Look-ups in named tables: a row name and a column name give one cell, copied from the table.

Table Foz
	Bosapar	Zufig	Vuvoz	Papoz	Vetivi	Nep	Lasigan	Zemef	Kipalup	Vukifiz
Ked	0.88	7.86	1.90	4.64	4.19	2.15	5.45	8.64	7.86	4.93
Tez	1.04	7.70	1.24	5.43	2.53	2.37	4.71	8.35	7.30	3.16
Bafi	2.61	6.86	2.05	5.98	0.24	3.31	4.78	7.57	6.43	0.46
Pirosip	6.23	5.30	7.64	3.89	0.80	5.46	8.35	6.32	5.94	0.16
Rol	1.18	7.64	1.21	5.51	2.31	2.37	4.68	8.23	7.23	2.91
Buvam	0.90	7.93	2.37	4.30	4.69	2.15	5.76	8.68	7.98	5.50
Fuza	2.52	7.21	5.76	2.66	6.23	3.10	8.20	8.21	8.14	6.72

Kipalup of Tez: 7.30
Papoz of Rol: 5.51
Lasigan of Fuza: 8.20
Nep of Rol: 2.37
Vukifiz of Ked: 4.93
Vetivi of Ked: 4.19
Papoz of Bafi: 5.98
Zufig of Fuza: 7.21
Vuvoz of Rol: 1.21
Lasigan of Bafi: 4.78
Papoz of Buvam: 4.30

Sorilob =
fields: Nelopaf, Vuf, Leso, Lisano, Doga
Kiz: [-0.051, 0.036, -0.011, -0.079, -0.614]
Fuv: [-0.115, 0.557, 0.314, 0.346, -0.614]
Pokeli: [-0.231, 0.534, 0.193, 0.407, -0.614]
Kilev: [-0.104, -0.176, -0.093, -0.141, -0.614]

Leso of Kiz: -0.011
Doga of Pokeli: -0.614
Doga of Kilev: -0.614
Vuf of Pokeli: 0.534
Lisano of Fuv: 0.346
Leso of Kilev: -0.093
Lisano of Kilev: -0.141
Lisano of Pokeli: 0.407
Nelopaf of Kiz: -0.051
Nelopaf of Kilev: -0.104
Doga of Kiz: -0.614
Lisano of Kiz: -0.079
Leso of Fuv: 0.314
Doga of Fuv: -0.614
Nelopaf of Fuv: -0.115

Vivagod
        Tiru  Pamus  Lisomo  Bozera  Mav  Fus
Viraz    125     56     220      59  160  144
Mal      134     86     206      33  168  118
Kuneku   183    124     143      37  197   70

Viraz, Mav => 160
Mal, Tiru => 134
Kuneku, Lisomo => 143
Viraz, Bozera => 59
Mal, Pamus => 86
Kuneku, Fus => 70
Mal, Mav => 168
Kuneku, Bozera => 37
Viraz, Tiru => 125
Mal, Bozera => 33
Kuneku, Mav => 197
Kuneku, Tiru => 183
Viraz, Lisomo => 220
Mal, Lisomo => 206

Rebifav
|  | Fegute | Sus | Toseveb | Luv | Tasigop |
|---|---|---|---|---|---|
| Kol | 0.7 | 0.6 | 0.8 | 0.7 | 0.8 |
| Lumolo | 0.6 | 0.5 | 0.7 | 0.5 | 0.8 |
| Romut | 0.6 | 0.4 | 0.4 | 0.3 | 0.5 |
| Gak | 0.5 | 0.5 | 0.5 | 0.3 | 0.4 |
| Vir | 0.5 | 0.5 | 0.6 | 0.7 | 0.6 |
| Gulop | 0.1 | 0.2 | 0.1 | 0.4 | 0.2 |
| Noko | 0.4 | 0.4 | 0.4 | 0.6 | 0.5 |

Kol, Fegute: 0.7
Lumolo, Toseveb: 0.7
Lumolo, Sus: 0.5
Noko, Tasigop: 0.5
Lumolo, Luv: 0.5
Lumolo, Tasigop: 0.8
Kol, Toseveb: 0.8

Kuru:
         Pesati  Tovoko  Tob  Tufe
Tes         239     214  210    53
Kel         161     210  222   108
Kapud       176     217  218    94
Ketutik     198     216  216    84
Fid         160     175  208    76
Romaf       189     223  215    92
Tisu        205     206  180   135
Nefonab     198     200  209    62
Puv         197     223  216    90
Govi         92     154  205   121
Keto        209     200  211    52

What is the Tovoko of Keto in Kuru? 200
What is the Tufe of Tes in Kuru? 53
What is the Pesati of Romaf in Kuru? 189
What is the Tufe of Fid in Kuru? 76
What is the Tovoko of Fid in Kuru? 175
What is the Pesati of Puv in Kuru? 197
What is the Pesati of Govi in Kuru? 92
What is the Tovoko of Ketutik in Kuru? 216
What is the Tovoko of Kapud in Kuru? 217
What is the Tufe of Nefonab in Kuru? 62
What is the Tufe of Tisu in Kuru? 135
What is the Pesati of Fid in Kuru? 160
What is the Pesati of Ketutik in Kuru? 198
What is the Pesati of Tes in Kuru? 239
What is the Tufe of Romaf in Kuru? 92
What is the Tob of Tes in Kuru? 210

Tukek =
	Dasuvup	Nupopil	Rapu	Taru	Fel	Likuda
Letuguk	96550	26254	44686	44179	69550	96237
Netet	66099	53260	47759	43834	45927	66990
Tugare	77539	38048	42384	41344	50776	75806
Panov	65991	15376	19330	26655	21075	66337
Leveven	44177	61841	40613	36663	17412	48016
Dosuf	74214	47798	47115	42568	49443	75973
Rez	57865	34763	28075	30565	19214	60819
Rosepu	50245	46804	35445	34902	22537	54765
Zokek	60562	53088	42870	38992	33679	59480
Lolagur	38085	56990	37084	33943	13575	41340
Mas	85008	24914	35344	36411	48168	82481
Rinozi	48525	32129	23484	27115	10649	50392
Pav	84101	28566	38817	39601	53106	82182

Fel of Leveven is 17412
Fel of Rinozi is 10649
Rapu of Letuguk is 44686
Nupopil of Pav is 28566
Taru of Leveven is 36663
Nupopil of Mas is 24914
Which row has the largest Likuda? Letuguk

Diren
|  | Peravip | Vutek |
|---|---|---|
| Mis | 304 | 716 |
| Gugol | 369 | 720 |
| Vureki | 363 | 670 |
| Vov | 345 | 680 |
| San | 252 | 730 |
| Komote | 211 | 737 |
| Vuvup | 266 | 760 |
| Zepi | 212 | 756 |
| Kop | 364 | 715 |
| Bemam | 271 | 766 |
| Koz | 300 | 667 |
| Tiv | 255 | 749 |

Vutek of San is 730
Vutek of Gugol is 720
Vutek of Mis is 716
Vutek of Kop is 715
Peravip of Kop is 364
Peravip of Zepi is 212
Peravip of Vureki is 363
Vutek of Koz is 667
Peravip of Gugol is 369
Peravip of San is 252
Vutek of Bemam is 766
Vutek of Tiv is 749
Peravip of Komote is 211
Vutek of Zepi is 756
Which row has the largest Peravip? Gugol

Table Dumefep
         Duf  Nimivu  Zes  Mut  Muz  Gureti  Momeb  Nev
Rutolo   105     101  184   93   99     108    101  181
Zomevi   128     130  199  132  131     127    135  198
Nal      152     156  225  160  170     152    195  216
Bev      108     103  201   97  106     113    115  202
Beva     131     134  200  138  136     131    140  200
Gipat     95      99  139   98   80      92     49  143
Kif      109     102  208   90  109     116    131  204
Midat    100      86  222   68   99     110    131  217
Kefomi    90      74  209   54   82     101    109  213
Selem    143     151  180  161  149     140    145  189
Tizesif  118     134  130  149  108     107     57  138
Fav      129     130  196  131  129     128    133  202
Meto     124     125  204  124  128     125    136  205

What is the Duf of Midat in Dumefep?
100
What is the Momeb of Beva in Dumefep?
140
What is the Gureti of Rutolo in Dumefep?
108
What is the Muz of Kefomi in Dumefep?
82
What is the Momeb of Nal in Dumefep?
195
What is the Mut of Nal in Dumefep?
160
What is the Muz of Gipat in Dumefep?
80
What is the Nev of Rutolo in Dumefep?
181
What is the Zes of Zomevi in Dumefep?
199
What is the Gureti of Tizesif in Dumefep?
107
What is the Muz of Nal in Dumefep?
170
What is the Duf of Meto in Dumefep?
124
What is the Duf of Kefomi in Dumefep?
90
What is the Nimivu of Beva in Dumefep?
134
What is the Gureti of Bev in Dumefep?
113
What is the Mut of Kif in Dumefep?
90
What is the Nimivu of Tizesif in Dumefep?
134
What is the Nev of Selem in Dumefep?
189
What is the Momeb of Meto in Dumefep?
136
What is the Mut of Zomevi in Dumefep?
132

